In the data rows, 128 means zero.
Some points:
[116 112 138 136  40  61 120 115 162 120 132 142 153  87  87  77 142  77
  78  92 121 128 107  94  58 115 191 134  95  80  99 125  87  82  72  75
 136 199 130 134  85 182 149 111 131  52  85 120 191 165  69 159 121  53
 143 149 166 192 166 139 136 153 135  87]
[136 174 138  20 129 163 156 118  62  67 121 117 160 121  81 129 163  35
 103 112  96 118 123 131  64 130  84  85 129 111  99 104  97 113  63 217
 103 121  54  88 120  86 145 162 112  84 189 105  64  69 108 180 165 144
 167 144 158 122 131 145 179 109 117 129]
[ 64  67  23  98 165 203 126 191 197 124 121 151 106 137 102 130 198 108
 136 143 126 132 137 131 169 151 156 142 112 119 184 136  67 137 189 204
 192 153 132  90 126 144 138 102  51  85  79 100  98 125 111  92 118  75
  79 116 150 111 140  67 128 111 218 200]
[196 129 129 130 131  96 147 145 134 178  96 184 176 131 111 143 186 113
 142 125 171 160  78 170 205 131 204  72  59 121  90 111 106 100 110 109
  93  83  72 129 112  64 109  48 134 107 182 206 159 228 143 163 122 206
 182 104 133  83 126 135 140 140 180 132]
[ 75 120 148  91 139 106  86  83  88  99  71  89 105 123 167  77  93 109
  97  84 101  93 106 156  88 203 216  80 132 161 143  88 134  92 147 156
 111 114 190 108  95 175  33 193 136 180 126 134 135 174 152  92 168 143
  81 204 135  67 131 143 197 171 154 141]
[187  91 143 133 124 132 191  77  96 151 185 169 161 143 213 153 150 100
 115 145 154 203 158 153 113 202 129 175 179 129 157 181 143 163 151 113
 194 132 169 168 137 155 101 160 153 183 169 169 143 136  66 184 100 162
 160 136 139 199 179  98 171  98 176 233]
[207 142 159 182 118 145 161 110 140 126 136 116  96 110 174 165 189  98
 197 185  80  81 159 143 132 139 184  41 183 197 138 138 105 124 138 156
 177 115 141  92 180 163 112  66 120  76  65  58 124 140 117 113 122 109
 110  75  55 137 101 159 126  81  73 114]
[ 77  76  79 108 107 105  66  62 146  89 136 111 196  96 121  90 171 172
 203 134 156 181 121 180 122  94 164 128 135  73 154 127 184 138 132 137
 153  71 112 192 116 135 146 225 178 167 117  51  62 168 107 156  87 147
  86  84  93 139  81 141  72  80  99  92]
[ 99 167 210 152 127 176 130 197  77 173  96 173 162 145  92 107 179 217
 182 111 106 179 127 169 170 154 129 135 177 175 183 171 148 128 135 147
 139 177 160 155 164 124 120 178 220  67 179 137 179  99 133 148 189  71
 111 146 119 163 135 156 115 172 174 168]
[126  79  81  69 135  73 140  92 141 150  97  77 114 114  76  86  93 144
  98  93  81  94 137  93 200 146  89 196  90 212  83 142 127 115 178 113
 120 172 101 161 160 182 118 166 134 108 168  93  50 193 151 141 129 125
 178  80 133 171 151 169 194 178  75 194]
[232 130 124  54 164 206  55 129  46  46  92 130  94 136  92  92  82 162
 102 153 133 113 130 134  85  58 171 147  67 119 101  62 112 178 144  81
 174 124 172 160 128 125 159 106 164 117  55 157 132 121 138 116 106 131
 166 133 124 177 125 187 176 121 139 179]
[156 124 141 171 130 149 176 159 161 124 154 191 103 115 167  92  82  94
 139  87 141 123  66 113  74 149  87  86  89 202 132  78 192 134 130  98
 221 192  90 190 117 120 134 145 121 167 131 113  66 130 176  80 232 153
 149 111 159 153 181 140  83  96 156  56]
[ 46 143 147 172 165 121 130 211 160 132 195 151 108 182 125 106 113 117
 149  55 164  65 106  95  98  92 115  86 130 124  19 103 127 195 180 169
 186 106 146 126 151 187 152 170 140 108 139 168 175 127  59 141  86 186
 187 121 126  93 142 154 124 111 108 127]
[ 84  89  94  90  89 123  76 114  91  78 116  88  11  93 186  99 165 169
 148 182 126 136 173 149 143 165 117 171 160 133 156 152  70 182 108 101
 155 125 112 102 124 137 132 150 136 137 212 174 147 159 117 127 129 138
 222  94 135 148  79  93 134 159 183   0]
[133 135 133 155 125 180 129 187 107  68 174 114 156 140 130 218 144 186
 189  87 137 117 119 131  90  93 109 122 113  95 134  96  65  63  64  68
  68 209 117 107 236 178 123 128 128 199 127 152  86 218  94 141 140 172
 107 140 141 118 177 120 120 163 115 139]
[106 127 172  91 195 165 128  95 183 205 138 173 127  64 214 194  79 170
 105 128 106  90 127  93 135  74 104 118  78  91 102  90 156  78  70 227
 175 160 121 102 132 169 151 129 182 153 146 149 151 132 157 207  95  98
 125 156  67 141 147 142 147 167 171 101]
[144 194 114  98 134  70 135  87  66 102 105  99 109 118 124  86 103 144
  76 141 102  80 104 122 165 110  67  74  95  98 149 183 130 139 169  92
 141 108  38 131 208 140  80 152  83 146  91  91 208 141 141 191  85 137
  81 179 211 154 160 143  83  91 195 112]
[ 95  77  88  77  67  91 128  83  87 130  85 168  81 248 142 251 135 119
 133 119 104 137  83 169 167 153 137 130 126  96 110 135 201 166 110 104
 142 157 117 156 138 213 132 117 152  56 142 140  82  91 112  60  91  91
 101 164 120  87  93  99  68 101  88 115]
[ 97  81  99 109 199  82  79 185 104 106 178 140 164 118 143 195 159 158
  82 159 113 151 122  89 155 100 155 131 181 162 184 139 168 161 142 118
 128  61 147 139  91  92  85  67 129  89 117  95  94  84  93 119 100 107
  85  83 165  94 255 174 176 191 105  70]
[190  77 137 109 169 163 109 184 116 148 162 121 144 153 169 109 138 117
 163 150 193 148 132 110 146 158  97 109  72 159  87 193 208 150  64 117
  31 139 152 159  82 123  75 167  47 111  77 101 142 103  84 156 143  71
  98  97  90 102  63  67 134 142 104  84]
[ 58 133 145 160  60 158 176 105 166 140 153 114 150 175 124 143  47 135
 148 163 162 131 151 174  46 150 147 174 118 184 219 148 221 147 107  99
 114 102  77  60 130  79 110  87 103  86  87  88 126 138 117 137  52 127
 149  94 146  90 107 161 197 191 193 159]
[163 177 133 105  71 185 133 149 139 217 196 123 157 128 120 116 139  63
  69 142  70  64 123 105 123  66  94 102 124  66 195  94 170 105 204 147
 126 119 174 207 176 105  90 141 174 135 125 178 134 156 102  68 152 128
 139 125 158 135  58  82 140 167 115  79]
[ 94 132  59  46  46  67 205 145  53 108 128 182 182  53 148 125 123 200
 178 110 197  96 170  83 141 169 129 138 135 130 117 105 154 128 155 140
 165 147 193 130 150  74 152  82 105 154 146  78 151 113 158  92  92 107
 105 131  95  98  84  72 132 101  71 121]
[112 127 134 147 181 172  79  97 162 187 154 152 165 164  72 114 148 102
 126 129  74 130  93  79 101 107 142  88  77 155 159 179  85 157 159  70
 106 179 168 134 136 152 190 126 130 163 176  57 177  77 188 144  85 219
 142 199 103 142 121  50 200  96  89  86]
[141 155 104 147  68  67  63 136 146 117  85 110 142  73 117 124  83  93
 162 115 123  95  92 118 127  65  80  81 116 121 175 219 120 166  60 124
 180  85 177 153 119 160 149 110   9 156 201 217  82  81 149 131 147 130
 102 158 119 164 103 193 140 169 144 193]
[ 72  62 107 104 120  84  88 111 111 146  95  75  50  97  58 167 105  36
 128 175 255 136 128 185 148 108 155 141 176 139 159 124 124  80 150 165
 128 189 150 153 168  62 107 157 140 148 134 137 186 116 146 114 136 140
 168 177 119 177 172 165 116 101  83 124]
[135 164 125 146 182  81  86 171 141 150  75  81 168 146 165 189  98 115
 208  98  65 100 132 113  78 146 131 146 107  93  69  86 100  86 150  85
 102 102 165  98  91  83  45  87 127 117 136  72 100  70 137 119 106  96
 198  77 180 193 100 114  77 102 200 158]
[148 142  70 113  97 116  84  69 102 114 122  87  76  85 149 102 104  99
 147  42 156 137 165 104  95 121 118 119 115 116 131 203 178 120 188 159
  36 110 142 100 157 155 229  76 201  96 105 115 132 104 109 130 218 163
 139 126 118  88 189 130 110 160 187 171]
[159 171 166 126 148 129 192 163 197  65 107  44  96  68  92 158  84  81
 115  78  61 193  98 107 189 143 119 220  92 110 198 112 157 159 119 127
 144 117 195 101 157 121 126 162 134 118 130 131 191 156 106 154 160 161
 103 122  95  67 120 122 123  48  79  99]
[ 86 149 172 113 169 151 162 138 162 151 148 205 120  61 125 165 143 123
  39  83 152 135 205 198 119 110  84 150 149 127  69 162  95 106 116  48
  66  96 103 117 107 104 113 123 102 115 107 103  96 126 122  36  98 114
  72 111  85 129  61 199 158  70 183 113]
[177 192 159 167 161 118 170 135 138 159 177  82 113 135  91 129 180 175
 151 139 162 183 176 172 134  87 193 173 155 137  88 149 202 100 189 146
 154 147 136  84 143 179 137 129  85 167 135 198  57  82 183 149  89  68
 125 169 187 104 121 108 149  83 112  60]
[171 178 139 151 157 144  65 120 132 128 133 153  94  97  52  97 102 107
  80  86 132  63 132 188 101 203  96 159 191 130 179 118 140 144 100 144
 128 126 119 168  69 192 139  77 153 167 176 111 184 169 166 163 126  54
 145  51 123  54 111  81  69  92  68 148]
[ 60 100 112  94  92  58  71  88 127 121  70 131 227 155 124 134 140 155
 121 187  86 175 171 168 122 121  78 134 131 194 102 117 115 150 144 158
 129 166 107 125 167 157 131  81 144 193  46 220 168 103 107 116 181 125
 115  69  76  84 112  79 115  68 121  99]
[168 186  72 185 170 105 182 144 124 143 145 107 163 166 208  84 106 117
 119 141 175 160 151 153 161  78 166 138 101 134 201  87  17 202 120 145
  68 208  97 128  92 140  92 129 138 106 150  98  91  77 100  90  89 102
  96 108  90 101  96 141  69 133  91 124]
[101 136 140 161 122 177 110 121 112 163 129 150 185 147 158 114 126 146
 116 134 159 113 209 143 248 120 175 164 164 122 135  34 161  98  74  78
 120  66  74  75  99 149 123 107  49 107 122  87 146 102  92 136 237 172
 180 190 168 184 124 120 130 132  96 157]
[120 128 180 210 156 148  82 112  63 122  85 108 102  96  86  82  60  75
  68 159 110 158 154  36 149 192 180 127 155 144  95 108 149 107 140 119
 155 166 134 131 178  86 203 155 119  93 164 173  82 110 112 134  60 146
  34  58 113 101  78  92  64 128 132 116]
[167  44  59 208 104  90 163 218 125 111 110 125  83 112 101  99 149 113
  60 103  69 114  63 137 146 111 109  99 154 121 102  94 138  83  72 119
  94  73 123  62 141 106 163 162 182 240  85 117 134  51 139 141  97 123
 147 145 121 139  98 136 156 168 150 170]
[ 57 116 145 189  80 159 168  30  60  79 215 106  81 105 113 123 143 106
 135 110  44 124 122 114 141  37 121 132 110 122  64 107 126 188 114 137
  98 136 131 189  50  58  92 109  96 150 134 139 171 162 203 132 153 107
 125 125 141 110 143 128 102 151 152 193]
[169 147 135 122 146 146 155 146 176 181  81 117  63  90  84  70  75 168
 212 179  81 212 163 154 112 131  62  74 165  83  69 110 107 122  85 134
 115 108  92 137  81  99  91  78 131  97  83 108 103 139  57  68  56 172
 116 205 132 133 207  62 131 169  91 148]
[188 127 176 108 108 174  92  93 144 139 163 160 140 169 141 123 133 158
 134 110 148  72  71 128 145 124 143 223 115 165 122 218  62  62 151 141
 178  99  69  68 102  30 103 140 106 144  98 114 117  78  71  96 117 107
 108 132  86  74 146 100  51 144  66 119]
[150  61 146 154 169 154 215 157 137 106  24  94 178 165 141 117  82 150
  70 100 129  72  89  80  64  67 129 134 218 128 135 198 131 156 156 180
 105  94 127 124 101 125 145 120 141 112 140 157 115 214 169 111 157 144
 151 152 117 184 123  76  84  77  96  78]
[142 196 163 122  96 118 111 170 218  75 144 151 140 167 174 180 154 145
 134 169 138 137 142 141 173 211 177 168 169 158 113 176 121 177 142 217
  92 157 156 199 109 112 211 138 141 176  69 123 134 139 177 138 132 188
 151 162 202 175  88 199 119 188 120 137]
[129 151 149 120 135 106 147 157 133 203  94 114 125 151 167 166 215 127
 142 231 163 143 158  93  50 109  64 119  81 103 112  83  96 115 109  54
 140  87 128  88  95 125 210 239 143 109 145 111 152 164 217 128 164 137
 115 133 159  69 166 151  84 150 105 195]
[142  76  68 165 166 148 177  78 184 105 192 167 144 204  98 123  82 163
 165 197 131 136 133 128 116 183  88 110 114  77  88 100  70  78 144 110
  80  64 143 106 141 113 124 108 157 118 204 179 173 133 155 149 196  79
  63 148 153 159 132 199 158 120 113  93]
[ 87 177 206 149 104  94 115  82 148 113 146 119  88 177 133 116 177 200
  92  94 195 151  54  31 150 183  77  84 130  45 159  78  91  89 118 109
 101 101 104 137 101  99  92  97 101 101  65 133  70  94 151 118 128 130
 156  76  55 157 121 128 182 118 139 152]
There is one direction along which these points spread out most. Take the direction at right angles to it along which they spread out most. Go by this last direction. Where along it does each point below lie, from 0 to 99? 50 is the average, and the first point above lies past it. One standard deviation of the points above along it is 16.
[ 75 120 148  91 139 106  86  83  88  99  71  89 105 123 167  77  93 109
  97  84 101  93 106 156  88 203 216  80 132 161 143  88 134  92 147 156
 111 114 190 108  95 175  33 193 136 180 126 134 135 174 152  92 168 143
  81 204 135  67 131 143 197 171 154 141] 36
[136 174 138  20 129 163 156 118  62  67 121 117 160 121  81 129 163  35
 103 112  96 118 123 131  64 130  84  85 129 111  99 104  97 113  63 217
 103 121  54  88 120  86 145 162 112  84 189 105  64  69 108 180 165 144
 167 144 158 122 131 145 179 109 117 129] 63
[177 192 159 167 161 118 170 135 138 159 177  82 113 135  91 129 180 175
 151 139 162 183 176 172 134  87 193 173 155 137  88 149 202 100 189 146
 154 147 136  84 143 179 137 129  85 167 135 198  57  82 183 149  89  68
 125 169 187 104 121 108 149  83 112  60] 44
[207 142 159 182 118 145 161 110 140 126 136 116  96 110 174 165 189  98
 197 185  80  81 159 143 132 139 184  41 183 197 138 138 105 124 138 156
 177 115 141  92 180 163 112  66 120  76  65  58 124 140 117 113 122 109
 110  75  55 137 101 159 126  81  73 114] 49
[106 127 172  91 195 165 128  95 183 205 138 173 127  64 214 194  79 170
 105 128 106  90 127  93 135  74 104 118  78  91 102  90 156  78  70 227
 175 160 121 102 132 169 151 129 182 153 146 149 151 132 157 207  95  98
 125 156  67 141 147 142 147 167 171 101] 62
[ 99 167 210 152 127 176 130 197  77 173  96 173 162 145  92 107 179 217
 182 111 106 179 127 169 170 154 129 135 177 175 183 171 148 128 135 147
 139 177 160 155 164 124 120 178 220  67 179 137 179  99 133 148 189  71
 111 146 119 163 135 156 115 172 174 168] 43
[ 60 100 112  94  92  58  71  88 127 121  70 131 227 155 124 134 140 155
 121 187  86 175 171 168 122 121  78 134 131 194 102 117 115 150 144 158
 129 166 107 125 167 157 131  81 144 193  46 220 168 103 107 116 181 125
 115  69  76  84 112  79 115  68 121  99] 25
[ 97  81  99 109 199  82  79 185 104 106 178 140 164 118 143 195 159 158
  82 159 113 151 122  89 155 100 155 131 181 162 184 139 168 161 142 118
 128  61 147 139  91  92  85  67 129  89 117  95  94  84  93 119 100 107
  85  83 165  94 255 174 176 191 105  70] 55
[ 58 133 145 160  60 158 176 105 166 140 153 114 150 175 124 143  47 135
 148 163 162 131 151 174  46 150 147 174 118 184 219 148 221 147 107  99
 114 102  77  60 130  79 110  87 103  86  87  88 126 138 117 137  52 127
 149  94 146  90 107 161 197 191 193 159] 61
[ 57 116 145 189  80 159 168  30  60  79 215 106  81 105 113 123 143 106
 135 110  44 124 122 114 141  37 121 132 110 122  64 107 126 188 114 137
  98 136 131 189  50  58  92 109  96 150 134 139 171 162 203 132 153 107
 125 125 141 110 143 128 102 151 152 193] 55
[ 72  62 107 104 120  84  88 111 111 146  95  75  50  97  58 167 105  36
 128 175 255 136 128 185 148 108 155 141 176 139 159 124 124  80 150 165
 128 189 150 153 168  62 107 157 140 148 134 137 186 116 146 114 136 140
 168 177 119 177 172 165 116 101  83 124] 25
[190  77 137 109 169 163 109 184 116 148 162 121 144 153 169 109 138 117
 163 150 193 148 132 110 146 158  97 109  72 159  87 193 208 150  64 117
  31 139 152 159  82 123  75 167  47 111  77 101 142 103  84 156 143  71
  98  97  90 102  63  67 134 142 104  84] 56
[126  79  81  69 135  73 140  92 141 150  97  77 114 114  76  86  93 144
  98  93  81  94 137  93 200 146  89 196  90 212  83 142 127 115 178 113
 120 172 101 161 160 182 118 166 134 108 168  93  50 193 151 141 129 125
 178  80 133 171 151 169 194 178  75 194] 35
[ 84  89  94  90  89 123  76 114  91  78 116  88  11  93 186  99 165 169
 148 182 126 136 173 149 143 165 117 171 160 133 156 152  70 182 108 101
 155 125 112 102 124 137 132 150 136 137 212 174 147 159 117 127 129 138
 222  94 135 148  79  93 134 159 183   0] 26
[232 130 124  54 164 206  55 129  46  46  92 130  94 136  92  92  82 162
 102 153 133 113 130 134  85  58 171 147  67 119 101  62 112 178 144  81
 174 124 172 160 128 125 159 106 164 117  55 157 132 121 138 116 106 131
 166 133 124 177 125 187 176 121 139 179] 50
[169 147 135 122 146 146 155 146 176 181  81 117  63  90  84  70  75 168
 212 179  81 212 163 154 112 131  62  74 165  83  69 110 107 122  85 134
 115 108  92 137  81  99  91  78 131  97  83 108 103 139  57  68  56 172
 116 205 132 133 207  62 131 169  91 148] 77
